One turning vector, and how many ticks it has turned
The counts run from 0 to 385.
[138 168 165 104  96 127 131 156 118  71 135 114  93 107 100 147 149 115
 131 110 130 139  79 114  86 127 117 147 107 144 104 173  86 130 129  63
 108 122  79 136 107 122 119 121] | 173
[157 136 102 127  80 107 111 128  81 134 151  98  75 146 147 169 130 145
 147 136 136 159  95 149 113 135 136 107 161 185 135 169  92 141 158 113
 132 108 139 137 137 105 152 177] | 45
[168 143 141 114 104 160 139 142 111  53 141 103 117 139  94 153 109 133
 133 114 138 173 116 163 148 119 117  78 101 129 113 135 106 131 104  88
 116 144 107 165 144 137 188 162] | 346
[205 121 117 138 159 124 111 143  42 149 134  88 113 148 133 138  97 153
 122 101 130 155 107 138 131 151 147 122 125 157 128 173 105 100 137  99
 145 101 123 119 119 126 163 146] | 212
[106 112 172 112 110 134 142 138 149  45 144 142 112 163  94 126 141 123
 120 109 130  99 128 119 147  89  96 112  98 111 112  93 101 113  76 138
  87 134  85 155 116 139 106 117] | 155
[113 131 104 140 175 120 116 108 140 191 115 168 179 122 144 115  95 116
 129 159 141 105 123 115 109 152 165 166 138  93 117  83 167 146 137 146
 151 131 141 127 131 102  69 129] | 98
[103 125 140 131 179 132 134 108 142 100 124 166 178 135  95 131 139  87
 139 130 138 121 143 143 150 142 125  96 101 120  95  84 153 130  78 130
 137 183 109 148 151  99  76 138] | 127
[160 123 109 133  75 116 120 143  82 160 137 106  56 177 145 160  91 167
 135 143 147 133  87 151 133 143 126 141 153 150 139 129  78 157 143 134
 132 102 145 122 146 120 127 146] | 51
[157 134 102 126  75 116 115 137  90 140 151  92  77 150 149 166 126 149
 144 143 131 159 106 155 117 132 131 106 164 172 137 174  95 150 161 118
 134 109 145 135 142 115 163 176] | 46
[112 131 102 128 184 129 116  94 168 170 132 148 195 108 137 106 124 119
 141 150 119 120 155 116  97 125 157 161 155  78 139 117 177 144 161 135
 128 132 159 139 143 147  92 134] | 104
[156 135 160 105  81 140 127 178 133 130 109 119 109 162 138 116  78 160
  93 122 126 119 102  98 123 124 151 136  95  90 143 112  84 116 125 106
 120  98  93 138  72 124 180  96] | 190
[177 107 152 154  87 125 110 158  73 141 121 112  78 188 156 129 108 153
  95 110 138 114 109 136 119 111 117 132 113 186 104 162 114 107  94 128
 110 109 125 118 113 119 162 151] | 381
[101 120 180 113  92 132 139 149 173  55 139 138 127 152 112 121 150 108
 111 113 116 108 140 125 135  76 109  96  96 130 111 115 120 102  78 129
  97 140  91 164 107 125 147 138] | 158
[163 137 165 107  73 142 136 178 137 121 122  98 115 143 137 136  89 154
 108 128 118 130  96 115 126  95 132 121  86 100 123 117 101 133 128 120
 120  84  97 143  79 138 201 121] | 187
[123 108 107 143 213 129 126  85 137 128 160 126 190 116 122 115 141 117
 149 128 112 118 161 132 119 100 127 142 148  95 120 129 183 123 143 150
 121 120 152 146 158 178  91 148] | 111
[157 115  63 123 123 106  94  83 100 168 115 136 139 155 162 132 115 159
 134 149 124 147 139 100 116 140 186  99 160 144 173 128 138 140 154 143
 125 106 164 138 106  89 134 154] | 232
[200 126 124 132 158 130 109 148  49 150 137  96  98 147 132 125 104 155
 122  99 130 153 112 133 121 165 152 137 130 147 142 181  93  96 149  80
 139 115 126 113 123 134 157 124] | 210
[174 141 134 118 125 145 138 132  86  37 150 103 116 133  83 153 117 125
 130 100 141 164 108 149 145 123 112  92 105 144 109 135 108 119 103  93
 114 133  99 161 138 132 162 162] | 344
[156 163 137  89 141 118 121 128 107  91 111 126 148 102  92 151 141 121
 146 114 115 166 101  95 113 155 168  87  83 108 144 138  87 135 141  73
 132 124  75 139  82  98 128 111] | 5
[137 120 139 168 163 139 124 154 120 220 135 120 138 143 158 124  88 122
 128 151 146 110 119 176 122 139 124 177 142 120  86 131 152 139 131 140
 165 137 155 114 182 140 119 148] | 86
[153 101  73 132 143 112  90  80  90 169 134 135 112 173 149 121 129 167
 138 134 127 136 152 115 118 143 158 128 185 141 185 149 116 135 159 134
 110 118 171 122 144 129  91 134] | 238
[117 104 103 137  79  92 107 133 123 179 128 138 107 176 185 117  99 148
 107 154 133  96 120 109 108 116 157 145 165 162 137 110 129 113 132 168
 125  90 153 131 100  85 141 155] | 63
[129  98 133 145 219 140 131 107 118 114 157 136 169 147 100 119 130 110
 138 110 134 111 155 150 151 123 105 141 124 101 107 107 151 111 107 147
 128 154 133 136 175 168  67 127] | 117
[155 130 146 105 100 116 116 158 114 117 113 123 120 153 140 111  88 154
  93 115 123 115 102  77 118 121 160 132  95 114 142 113  99  93 119 112
 122  83  91 138  50  97 171 110] | 193
[140  82 108 152 148 131 108 106  97 180 149 124  98 198 152 126 134 157
 139 128 133 125 162 166 144 134 123 129 172 148 150 150 116 124 134 152
 119 144 177 116 185 150  99 140] | 246
[132 120 121 158 159 123 110 138 104 196 152 119 110 140 161 111 118 129
 123 132 140 101 121 149  93 147 130 202 178 151 116 174 139 111 157 117
 141 127 162 107 168 146  98 138] | 78
[150 150 124  97  45 144 115 133 149  86  98 149  98 162 126 128  97 150
 110 131 143 155 117 109 118 134 155  98 116 121 153 118  95 157 113  88
  94 146 120 159 102  96 162 129] | 358
[110 129  99 133 179 124 115  92 167 172 128 146 199 103 145 112 123 111
 140 155 115 121 155 114  98 120 160 156 149  87 131 116 189 150 159 139
 131 131 156 141 135 140  98 137] | 103
[155 133 135 103 110 129 105 159 123 141 114 120 120 142 150  94 110 150
  98 107 117 133 133  87  96 144 175 140 124 120 171 161  99  83 147  77
 119 118 116 131  71 116 179  96] | 199
[116 138 140 103 128 142 137 101 154  54 145 137 124 125  74 154 153 122
 158 123 127 138 121 127 119 103 101 127 122  81 133 113 109 173 129 114
  87 141 106 156 154 169  67 117] | 144
[172 143 131 117 134 142 136 131  83  35 149 113 111 135  77 150 119 127
 131  94 142 164 110 142 143 130 111  97 109 135 114 138 100 111 109  82
 112 142  98 160 139 136 149 152] | 343
[165 156 127  88 130 125 126 124 118  88 126 100 152  98 100 160 147 129
 151 122 105 178 111 103 118 129 164  76  94 109 146 152 100 144 156  85
 123 104  90 149  83 119 163 130] | 8
[106 155 117 109 146 120 130  81 153  62 135 156 160  96  79 156 163  95
 163 136 129 141 122 120 110 123 126 101 119 112 117 110 139 165 119 111
 107 152 107 160 138 112  59 145] | 137
[116 157 149 118 177 136 153 140 147  97 162 101 181  70  89 154 131  93
 154 131 118 135 101 147 112 111 115 144 108  83  87 120 149 145 147 114
 144 119  97 155 146 163 118 146] | 308
[106 153 120 111 139 121 129  86 159  59 138 148 162  96  83 163 164  95
 165 141 118 147 120 117 108 109 127  98 119 110 115 115 143 168 127 114
 104 141 110 165 138 127  74 148] | 138
[162 156 169 111  82 148 137 178 131 107 133  91  89 128 111 153 110 140
 128 118 127 142  80 129 107 118 115 146  96 101 116 150  77 153 137  82
 111 107  90 136 115 161 161 116] | 180
[172 146 134 116 139 146 135 129  84  35 148 115 108 135  76 146 122 121
 137  92 139 164 113 143 139 139 110 104 114 130 120 137  94 111 111  72
 107 149  94 157 142 142 135 140] | 342
[123 104 128 144 216 152 129 107 145 134 160 126 177 133 109 110 134 118
 145 120 125 121 168 152 141 114 114 147 145  80 124 129 160 124 132 137
 123 154 149 139 181 190  91 126] | 114
[121 142 132  87 149 138 125 125 147  44 138 146 149 121  88 101 139 111
 120  96 125 144 151 105 118 139 148 118 128  97 162 128 107  81 125  68
 106 158  99 166 108 127 130 107] | 331
[121  98 136 151 214 138 137 107 123 107 160 136 182 142 105 121 131 102
 138 114 132 113 160 156 156 111 108 116 115 115  91 102 168 112  92 156
 132 153 129 144 171 151  92 145] | 119
[115 142 138  88 141 147 128 128 174  55 134 142 169 120 100  99 135 110
 124 108 120 145 160 110 124 126 153 108 118  84 158 116 122  89 123  82
 110 157 102 167 104 130 158 113] | 329
